In the data rows, 128 means zero.
Some points:
[152,124,150,50,105,107,144,171,90,151,155,91,154,135,143,77,78,140,92,144,136,165,110,152,138,104,180,106,155,
 100,123,109,178]
[100,154,198,164,159,108,162,143,68,98,157,67,105,73,154,137,178,179,235,173,103,144,126,159,71,87,122,47,186,
 146,142,137,148]
[111,126,106,154,120,126,142,96,142,166,130,149,183,141,106,143,136,96,153,72,134,80,115,122,122,128,146,127,75,
 116,156,137,124]
[121,159,149,170,106,136,117,120,133,135,88,112,158,124,98,156,165,104,162,120,74,145,153,101,101,127,88,146,170,
 136,126,137,120]
[130,157,108,101,118,125,130,135,178,115,161,124,107,111,134,116,136,111,99,109,97,133,122,131,134,157,73,178,166,
 104,159,115,66]
[138,180,180,134,118,133,99,89,179,114,95,104,136,87,108,152,125,129,140,123,119,85,155,107,164,109,34,168,143,
 165,131,90,140]
[124,138,164,160,161,98,102,109,188,67,159,164,73,168,117,171,115,106,137,70,61,145,63,110,139,52,145,219,178,
 104,72,118,121]
[174,87,147,94,117,116,140,124,86,128,105,107,129,160,106,133,101,120,100,134,152,173,127,138,140,138,109,106,116,
 92,152,148,147]
[123,108,130,80,114,104,138,127,129,101,105,125,128,169,139,92,84,121,136,157,172,190,151,102,132,165,154,91,115,
 62,137,88,183]
[120,138,103,122,119,144,156,159,101,177,114,79,117,147,109,144,132,115,156,139,122,172,138,118,177,128,93,179,107,
 119,156,94,114]
[164,111,106,165,178,102,125,173,92,141,133,146,139,124,99,163,135,63,124,114,109,119,134,104,141,105,130,179,125,
 108,157,95,119]
[130,158,123,172,112,126,119,130,130,132,103,132,146,86,83,164,131,92,149,124,88,165,109,105,126,118,115,168,144,
 110,129,139,109]
[126,95,137,142,109,84,114,117,130,126,133,134,127,136,155,126,162,118,130,145,184,143,141,107,157,106,107,104,101,
 62,182,132,141]
[142,129,134,179,89,131,156,110,118,113,138,86,119,103,161,169,139,118,172,155,161,196,143,85,133,70,144,108,93,
 129,178,155,111]
[151,100,115,155,185,90,141,129,109,172,96,121,159,102,124,185,139,118,149,121,125,128,129,86,96,131,109,173,101,
 81,149,124,102]
[118,135,114,110,123,98,159,137,116,180,146,106,165,106,143,119,54,120,96,112,134,134,123,115,163,145,149,102,117,
 145,101,118,161]
[143,168,127,80,114,129,152,144,93,101,80,116,114,136,131,163,113,100,156,175,160,148,151,153,115,148,116,126,95,
 143,134,155,137]
[126,88,48,161,143,245,154,100,139,78,177,226,141,72,140,139,137,154,70,106,117,38,113,149,80,113,195,93,201,
 101,107,70,172]
[184,89,138,107,126,123,121,144,124,147,141,76,147,106,141,101,121,118,87,127,109,146,85,130,155,131,127,124,145,
 126,150,109,119]
[147,163,103,158,179,105,123,121,118,80,175,74,144,91,173,153,115,179,248,136,171,166,151,122,90,73,131,70,135,
 134,184,159,116]
[127,90,102,168,153,98,168,73,116,162,120,118,185,150,111,145,159,77,133,105,142,88,127,120,141,137,140,135,118,
 109,147,142,107]
[121,131,107,181,150,222,170,106,119,130,109,172,89,147,94,100,169,193,136,121,150,118,95,118,46,122,138,145,123,
 138,87,132,144]
[116,166,151,134,111,138,126,118,114,119,143,48,102,119,113,198,160,78,169,167,145,144,141,148,124,69,108,103,153,
 178,164,106,155]
[167,143,91,139,128,110,109,125,189,69,196,135,78,153,136,129,136,75,106,75,66,156,55,125,111,177,138,175,126,
 170,116,87,93]
[111,93,110,162,121,146,69,122,128,188,109,122,135,123,158,133,102,141,206,83,146,89,110,172,109,158,130,159,89,
 56,154,141,127]
[107,122,112,139,126,84,145,149,110,121,187,150,116,131,167,115,58,130,93,85,73,105,170,114,148,235,142,127,75,
 187,64,135,117]
[148,101,74,181,151,215,123,111,153,147,111,162,99,146,108,118,146,209,140,158,126,106,100,152,43,129,131,149,90,
 117,107,130,157]
[207,111,153,55,106,90,97,116,181,145,91,135,111,121,174,15,123,142,60,122,91,111,107,146,135,109,198,99,154,
 188,151,86,114]
[150,159,148,83,110,125,122,111,131,114,98,72,133,136,118,105,148,123,97,186,113,102,179,123,109,123,99,154,87,
 131,128,161,125]
[38,193,146,114,113,63,156,74,114,183,142,103,172,128,142,85,55,152,28,126,158,108,109,99,158,137,160,45,92,
 178,165,122,176]
[164,111,156,107,113,125,139,146,76,123,118,87,124,155,109,131,118,116,113,145,147,135,121,129,142,129,83,134,104,
 107,145,160,142]
[95,125,146,154,176,174,124,172,72,122,108,164,108,134,88,102,173,180,157,108,146,144,121,93,65,109,114,141,164,
 166,91,127,125]
[114,75,60,165,152,185,149,110,120,75,180,202,91,136,151,156,97,113,112,113,41,60,142,118,186,66,195,101,166,
 166,82,92,148]
[111,130,204,121,125,140,123,88,198,81,168,124,76,119,132,149,135,84,132,64,119,123,146,137,136,168,113,232,176,
 113,144,96,62]
[80,118,102,144,113,81,154,101,140,184,136,78,139,141,115,123,99,136,97,123,165,106,139,87,189,143,111,92,101,
 122,122,134,139]
[87,99,197,171,141,126,142,137,156,122,114,136,132,91,67,150,140,155,171,138,120,177,155,139,132,129,98,119,204,
 175,121,122,74]
[156,155,145,54,109,114,134,136,154,118,110,90,142,147,138,95,134,141,112,193,120,114,181,129,112,120,132,156,106,
 130,115,141,144]
[115,100,114,192,148,255,170,89,119,108,143,195,81,120,113,82,172,223,93,104,208,106,90,145,17,112,148,183,109,
 185,73,126,169]
[108,157,105,152,180,133,167,88,96,137,125,129,106,106,145,128,159,180,197,170,97,157,114,117,68,131,99,94,165,
 98,134,176,113]
[141,165,156,60,121,136,113,97,191,130,112,91,111,99,160,89,122,132,111,100,124,108,186,138,152,101,155,189,158,
 128,120,116,90]
[68,150,126,100,112,67,155,146,105,160,125,142,134,117,174,103,64,147,57,106,98,118,128,123,153,185,185,91,89,
 184,93,105,142]
[158,185,167,137,83,143,134,94,96,134,114,118,126,165,135,185,127,101,131,198,160,138,147,201,119,76,48,60,105,
 141,89,54,52]
[169,84,109,127,115,108,122,156,116,123,163,115,141,125,134,120,115,111,108,117,107,130,86,111,155,160,92,144,142,
 146,138,134,88]
[104,94,145,175,166,221,133,183,87,63,145,185,119,73,108,113,166,218,100,61,188,127,121,127,76,91,161,198,107,
 185,65,80,135]
[146,91,62,178,163,170,163,85,113,114,162,193,139,98,107,124,108,159,136,124,106,102,140,159,115,115,152,161,153,
 111,138,73,134]
[182,79,167,102,107,101,148,100,119,104,90,149,140,146,180,166,103,126,126,174,179,173,146,115,118,149,117,118,80,
 116,142,166,157]
[140,170,130,83,122,133,149,143,100,110,82,103,118,143,127,164,114,105,151,164,150,152,160,166,116,144,112,136,101,
 147,140,154,140]
[180,86,154,74,96,92,149,101,113,103,70,166,118,126,155,146,96,127,138,173,176,172,146,114,111,166,117,114,70,
 111,135,166,167]
[54,107,76,156,141,206,6,168,185,186,121,152,102,157,142,163,68,193,138,180,128,64,102,202,81,153,152,120,112,
 45,158,128,149]
[134,70,66,176,134,193,110,109,146,131,149,172,120,132,75,138,115,191,129,156,91,78,121,181,96,132,170,129,141,
 83,155,81,148]
[172,162,152,97,137,177,104,132,107,157,174,112,157,121,102,138,164,103,103,202,119,123,117,97,214,157,137,161,140,
 109,143,182,84]
[130,140,107,177,135,71,111,179,92,104,169,157,92,171,131,143,107,89,89,88,92,55,121,82,127,138,173,134,87,
 191,134,117,104]
[179,197,136,51,112,119,115,99,205,139,97,100,102,99,144,66,144,133,75,112,145,71,154,136,153,85,149,138,185,
 119,109,147,85]
[92,131,92,123,128,159,142,83,133,138,154,178,143,114,115,138,137,95,167,39,104,56,115,128,154,113,165,95,68,
 134,134,122,138]
[173,114,154,69,106,114,137,152,100,130,97,112,136,161,117,130,118,126,115,153,155,130,136,113,122,134,109,119,114,
 110,132,152,138]
[107,133,137,104,109,99,112,119,127,140,102,145,136,170,143,115,94,121,112,137,186,153,165,83,144,164,125,73,147,
 64,167,112,183]
[118,116,93,156,137,96,148,124,147,192,144,102,144,162,122,105,136,122,136,108,139,134,154,146,207,149,97,106,101,
 93,106,143,160]
[106,138,142,52,96,81,147,116,116,96,109,147,150,202,125,128,76,158,104,140,180,183,124,125,129,152,174,74,157,
 54,138,116,181]
[96,126,180,159,224,137,145,136,123,149,73,135,100,109,109,127,158,154,180,121,127,167,139,114,71,140,82,84,205,
 165,103,163,105]
[0,105,145,111,132,136,72,118,172,164,174,150,180,159,125,93,151,74,105,68,140,51,117,164,166,130,156,67,11,
 172,106,205,113]
[177,91,152,68,105,102,145,134,88,126,99,126,126,172,109,122,101,138,121,146,162,156,131,132,134,135,131,104,117,
 103,141,142,149]
[148,180,144,49,100,108,152,138,104,98,69,145,116,158,132,130,137,134,152,190,146,129,166,172,108,158,117,149,76,
 154,136,145,160]
[101,119,163,155,205,129,97,127,142,92,121,163,138,87,73,137,160,150,146,113,119,189,120,73,91,99,121,150,163,
 167,78,126,116]
[131,130,116,159,120,97,132,180,98,113,152,132,133,142,128,119,86,116,70,101,112,84,109,112,146,157,116,111,111,
 159,137,160,72]
[105,139,171,165,179,183,115,151,104,124,102,169,114,126,86,111,187,167,153,93,142,166,124,69,64,119,122,125,173,
 171,81,140,130]
[157,109,130,115,114,120,127,137,121,137,118,86,138,107,135,118,130,116,87,132,112,120,104,124,162,121,88,142,164,
 95,145,135,93]
[168,183,143,11,106,111,124,111,180,110,138,56,138,110,134,66,121,141,91,153,150,92,204,153,89,108,191,149,144,
 128,89,137,145]
[159,107,104,161,137,99,136,176,96,143,143,151,132,116,105,158,142,86,136,114,101,125,118,104,163,91,123,178,127,
 106,137,118,118]
[74,139,120,178,117,65,27,159,151,120,132,142,145,115,177,98,193,99,137,126,211,122,125,184,180,124,129,87,90,
 47,155,160,170]
[136,137,108,112,117,126,130,135,115,129,130,116,155,108,126,130,124,114,126,137,110,133,97,112,162,144,80,178,158,
 107,163,110,85]
[132,159,179,131,111,148,132,125,179,157,86,84,118,139,104,187,146,123,147,119,123,111,162,146,161,91,70,140,160,
 186,170,96,142]
[111,139,209,167,126,124,120,113,172,112,96,118,151,107,69,150,178,110,187,135,98,111,130,117,91,135,79,114,219,
 151,80,132,129]
[127,175,119,107,96,126,159,149,76,86,76,134,103,116,161,178,146,80,168,167,175,170,141,175,117,86,137,94,127,
 156,160,185,117]
[136,112,117,110,111,123,157,107,86,137,123,99,114,135,139,153,161,111,160,156,143,194,151,109,141,117,127,141,76,
 120,160,131,127]
[153,132,120,91,124,92,117,145,158,112,135,142,108,133,159,59,115,117,62,128,71,151,39,129,137,195,172,104,112,
 205,124,93,112]
[78,114,73,169,126,71,106,113,150,158,153,119,172,148,101,69,158,111,158,98,141,111,135,196,202,160,120,119,68,
 124,75,164,141]
[120,126,78,171,158,220,72,120,132,141,110,125,67,109,165,129,170,238,146,160,183,152,93,154,21,174,77,73,155,
 164,106,168,156]
[125,157,120,165,130,139,141,163,114,128,117,133,169,123,91,157,134,127,163,104,73,181,132,101,136,125,107,156,150,
 98,146,119,101]
[172,111,117,109,108,120,121,141,136,139,155,102,132,117,130,127,121,126,96,119,93,151,81,120,153,147,102,133,147,
 124,140,127,105]
[175,107,136,68,108,115,123,141,125,172,91,79,140,115,156,88,116,133,99,143,113,126,129,136,157,104,176,126,177,
 101,103,108,135]
[7,67,134,103,146,229,71,132,184,124,182,205,162,112,153,136,109,113,121,111,85,26,95,176,160,108,188,51,70,
 172,103,127,153]
[130,103,85,171,111,90,113,185,105,99,218,173,76,174,124,121,107,72,113,72,58,76,179,85,113,162,176,109,122,
 193,80,126,100]
[140,135,94,81,111,129,136,144,142,142,146,106,143,108,152,116,97,120,123,119,92,174,125,132,150,132,146,174,154,
 106,100,99,110]
[105,111,127,149,105,79,110,132,135,127,133,143,141,144,176,109,158,107,132,137,189,133,144,126,159,132,100,97,133,
 43,166,136,161]
[132,168,120,175,113,114,123,134,142,117,127,144,133,125,117,159,120,98,130,142,81,148,83,114,155,84,115,209,141,
 94,120,134,103]
Along one direction, these points spread out more than along any other. Take the direction at right angles to it along which they spread out most. Go by this last direction. Where along it does each point below lie, from 0 to 99? 50 is the average, and the first point above lies past it. One standard deviation of the points above along it is 16.
[130,158,123,172,112,126,119,130,130,132,103,132,146,86,83,164,131,92,149,124,88,165,109,105,126,118,115,168,144,
 110,129,139,109] 38
[121,159,149,170,106,136,117,120,133,135,88,112,158,124,98,156,165,104,162,120,74,145,153,101,101,127,88,146,170,
 136,126,137,120] 32
[153,132,120,91,124,92,117,145,158,112,135,142,108,133,159,59,115,117,62,128,71,151,39,129,137,195,172,104,112,
 205,124,93,112] 76
[126,95,137,142,109,84,114,117,130,126,133,134,127,136,155,126,162,118,130,145,184,143,141,107,157,106,107,104,101,
 62,182,132,141] 46
[68,150,126,100,112,67,155,146,105,160,125,142,134,117,174,103,64,147,57,106,98,118,128,123,153,185,185,91,89,
 184,93,105,142] 81
[38,193,146,114,113,63,156,74,114,183,142,103,172,128,142,85,55,152,28,126,158,108,109,99,158,137,160,45,92,
 178,165,122,176] 77
[182,79,167,102,107,101,148,100,119,104,90,149,140,146,180,166,103,126,126,174,179,173,146,115,118,149,117,118,80,
 116,142,166,157] 41
[115,100,114,192,148,255,170,89,119,108,143,195,81,120,113,82,172,223,93,104,208,106,90,145,17,112,148,183,109,
 185,73,126,169] 44
[134,70,66,176,134,193,110,109,146,131,149,172,120,132,75,138,115,191,129,156,91,78,121,181,96,132,170,129,141,
 83,155,81,148] 57
[174,87,147,94,117,116,140,124,86,128,105,107,129,160,106,133,101,120,100,134,152,173,127,138,140,138,109,106,116,
 92,152,148,147] 45
[136,112,117,110,111,123,157,107,86,137,123,99,114,135,139,153,161,111,160,156,143,194,151,109,141,117,127,141,76,
 120,160,131,127] 37
[106,138,142,52,96,81,147,116,116,96,109,147,150,202,125,128,76,158,104,140,180,183,124,125,129,152,174,74,157,
 54,138,116,181] 53
[111,93,110,162,121,146,69,122,128,188,109,122,135,123,158,133,102,141,206,83,146,89,110,172,109,158,130,159,89,
 56,154,141,127] 52
[104,94,145,175,166,221,133,183,87,63,145,185,119,73,108,113,166,218,100,61,188,127,121,127,76,91,161,198,107,
 185,65,80,135] 47
